Each named move below is a turn or a mirror, shown by a few rows before and after it. Which moves, in which order, take the first row of each later pair to the second? The first pair is answered.
j345:
[ -6 -17   1  11  10  10  10  13   6   6  -5  -9   0  -9 -11   7   1   1
  12   7   2   9   8   6   3  10 -19   8   6] => [  0   3  19 -13  -9   5  -1 -12  12  -1  -1  -2  -4   5  13   0  -8   3
   1  -2  15  -8 -25   1  -8  -3  -6  -6  -7]
[  7  -3  -9   8  12   0  12   3  12 -13  -9  -1  -3  -2  -7  -6  -2 -14
   0  -2  18 -10   7   5 -16  19  -1  -9   3] => [  8   2  -5   1   8  -2  10  -3  13 -14  -8   1  -4   1  -1  -7  -4 -13
  -2  -3  21 -15   0   5 -18  17   2 -12   0]
[-14  -7   0  -6 -12   4   0 -17 -15  10  -6  -8  -8   2   5   2   1  -4
   5  -7 -10   1  -9  -8  -2  -5  -6 -12   0] => [-16 -11  -5   0  -7   6   4  -9 -17  12  -6  -9  -8  -2  -1   4   3  -5
   7  -4 -14   6   0  -8   0  -1 -10  -8   3]
j550:
[ 1 -1  1 -2 -5 -1  1 -7  2  6  0  5  4  4  8 -7  5 -1 -3  0 -1 -7 -8  5
  4 -4 -3 -3  1] => [-1 -5 -1  3 -2  0  3 -2 -1 10  1  4  5  2  3 -4  8  1 -1  2 -6 -1 -1  5
  9 -5 -6  1  5]
[ -5  -4   0 -15   3   1  -6  -3  13  -1  11  -8   5   6 -10  -3   4  -3
   6   6  -9   6  -8   4  16  -8  -7 -15   0] => [  2  -7  -3 -11  11   3  -2   8   9  -2   6  -7   3  -2 -13  -2   6  -6
  11  10 -11  10  -5   2  17   0  -8  -9   5]
[-12  -3  -5   5   0   1   2  -5   5   2   1  -3   3   9  -6  -1  -2  -2
  -4  -3   4  -2   7   2   1  -2  -4  -8  -4] => [-6 -6 -7  8  8  2  4  4  1  1 -2 -3  1  2 -9  2 -1 -3  1 -1  0  2 11  0
  1  6 -4 -2  1]
[  0  -2  -5  13   5   3   6  17  -6   0  -1   7   7 -15  -8   3  -3   1
   9   8  -6  12   2  -6  -6   9  -1   5   8] => [  9   9   2   1  -1   0   4   6   1 -11  -3  11   3 -10   2  -2  -8  -2
   5   2   9  -2 -16  -7 -18  10   7  -3   1]
j845:
[ 3 -2  1 -1  4 -2  2  5  2 -4 -4 -1 -4 -8  1 -2  2 -4  2  0  0  2 -3  0
 -2  4  1  3  0] => [-5 -4 -1  2  1 -2  2 -3  7 -3 -2 -2  1 -3 -1 -3  1 -5 -1 -3  4 -1  0  5
 -2  2 -1 -3 -2]
[ 17   4   3  -1 -11 -10   3   1 -15   5  -9   5  -7  -2   0   0 -13  -6
  -7   4  -6   0  -3 -10  -3  -7  -1   8  -2] => [ 10  -5  -9  13  -3  -7  12   4  -9   3  -9   0  -4   0 -13  -1 -12 -10
  -6   2   1  -1  13  -2  -4   2  -6   5  -1]
[  6   1  -1   6   7   0  -7  -4  18 -16  -3 -15  -7  11  -3 -16   1 -13
   6   3  12 -27  12   1   7   2  -1   0  -8] => [ 13   9  10  -7   1  -1 -16  -7  12 -14  -3 -11  -9  10  11 -15   1  -9
   6   4   5 -26  -2  -7   9  -7   4   2 -10]
j141:
[ 2 -2 -7  8 17 -6 -2 -1 12 10 11 -7 -1 -2  2  7  7 -5 -2 -1  5  4  9  4
 -3  3 -5  0 -7] => [ 2 -1 -3  5 14 -7 -6  1  7 15 13 -7 -1 -3  6 10  8  0 -2  1 -3  9  5  0
  3 -4 -5  5 -6]
[ 21 -13   7  -2   7  -9   4  25  -8   1  -7   5  -8 -11  15   4   8  -7
  11   7 -14   9   5  -7   1   1   0  11  16] => [  3 -21  -8  14   8  -8  17   9  13  -9  -4  -2  -1   6  -1  -4   5 -16
   4  -3  14  -7  20  13 -10   9  -6 -10   6]
[ 5  2 -4 -4 -1 -1  1  3  0 -9 -6  4 -5 -9  2  2  3  0  1 -1 -2  2 -2  4
 -3  1  0  1  2] => [-3 -1 -6  0 -3 -2  2 -3  5 -8 -2  1 -2 -3 -3  0  3  0 -2 -4  3  1  3  9
 -2 -3 -2 -4 -2]
Then:
Between the rows of a pair lie two moves.
[  1  14  17 -14 -21  -1 -21  -8 -18  16   7   2   3  -3  13  19   1  10
  -6 -10 -30   4  -9 -17  20 -19  -9   9   8] => [ 16  25  21 -23 -21  -3 -18 -18  -6   0   1   6  -3   1  21  12  -6   2
 -10 -16  -8 -14 -26 -17  -2  -8  -1  -3   2]
j845, j345
[ 7  5  9 -2  2  5 -1  4 -7 -6  4  2  7 -1  0 -4 -2 -2  1  3 -1  5 -3 -1
 -7  4 -3  7  2] => [ 5  3  6  1  5  6  1  5 -6 -8  3  2  7 -2 -3 -4 -2 -3  2  4  1  5  0  1
 -7  6 -4  7  3]
j550, j845
[  5   0  -5   1   1   1   6  -2   0  -7  -5   1   0   1  -3  -3  -5  -6
  -1   0  15 -10  -1   5 -11   7   0  -2   2] => [ 10   3   6  -8  -3   0  -2   4 -12   2  -3   3  -2  -5   6   3  -2   0
   2   6  -4   1  -8  -6   0  -4   3   9   4]
j141, j141
[-22 -12 -11  14  -5   1   6  -6  10   1  -1  -4   8   8 -12  -2   3  -6
  -1  -1   4   2  17  13   7   0  -7 -10   1] => [  6  -3  -7   5   3   1   9   0  12 -17 -13   3  -2  -2  -4  -6  -3 -14
   3   1  15 -10   1   6 -14  21   2  -9   4]
j550, j550
[-11   8  -1  -3  -7  -3  -6  -7  -3   6   8  -1   4  10   0   3   0   3
  -9  -4  -3   0  -5   0   6 -15  -3  -6  -3] => [  1  14   4 -11  -6  -3  -7  -3  -7   2   6   3  -1   5   8   3  -1   3
  -7  -2  -4  -2 -16  -5   1 -11   2  -2  -2]
j141, j550
[-13  -6   1   3   9   0  -3 -15   6   5   1   1  -5   1  13   1  -2 -10
  11   3  -1 -15   2  -7  -6 -11  -1  -4 -11] => [-14  -6   1   3   8   0  -4 -14   4   7   2   1  -4   1  13   2  -2  -8
  12   4  -4 -13   3  -8  -4 -13  -1  -4 -10]
j550, j345
[ -2   0   0  -1  -7   2  -8   4 -11  12   5   4  10   2  -1   3   3   3
   3  -1 -13  13   1   0  12 -10  -1   5   0] => [  7  -3 -11   8   5   3   5   6   3  -7  -3   4   7   1 -12  -4  -1  -9
   4  -3  10  -1   6   8  -8  13  -1  -3   1]
j550, j141
[ -3  10   9   7   7  -2  -8   2  -9   1  -2  -7   5 -11   6   4   1   4
  -4   5   6   5  -3  -5  -2  15   1  -8   5] => [ -8   7   6  10   7  -2  -6   3  -8   3  -2  -8   7  -9   2   5   2   4
  -4   5   6   7   3  -4   1  16  -2 -10   5]
j550, j345
[  4  -3  -7   4   4  -1   7   4   3 -10  -6  -1  -3  -1  -3  -5  -6  -7
   1   0  10 -11   2   6  -8  11  -3  -2  -3] => [ -8  -2  -4   2  -5  -2   3  -8   6  -4   1  -2   1   8  -1  -6  -5  -2
  -5  -4  11 -12   3   9  -2   0  -4  -8 -10]
j345, j550
[-11  -4  -5   6   1  -1   3  -7   7  -3   0  -1   6   8  -4  -3   1  -4
  -5  -5   9  -5  -2  11  -2  -2  -4  -4  -2] => [ 1 -6 -8  8 10  1  6  5  4 -6 -6  1  3 -1 -7 -1  3 -7  1 -1  6 -2  1  9
 -5  8 -4  2  4]
j550, j550
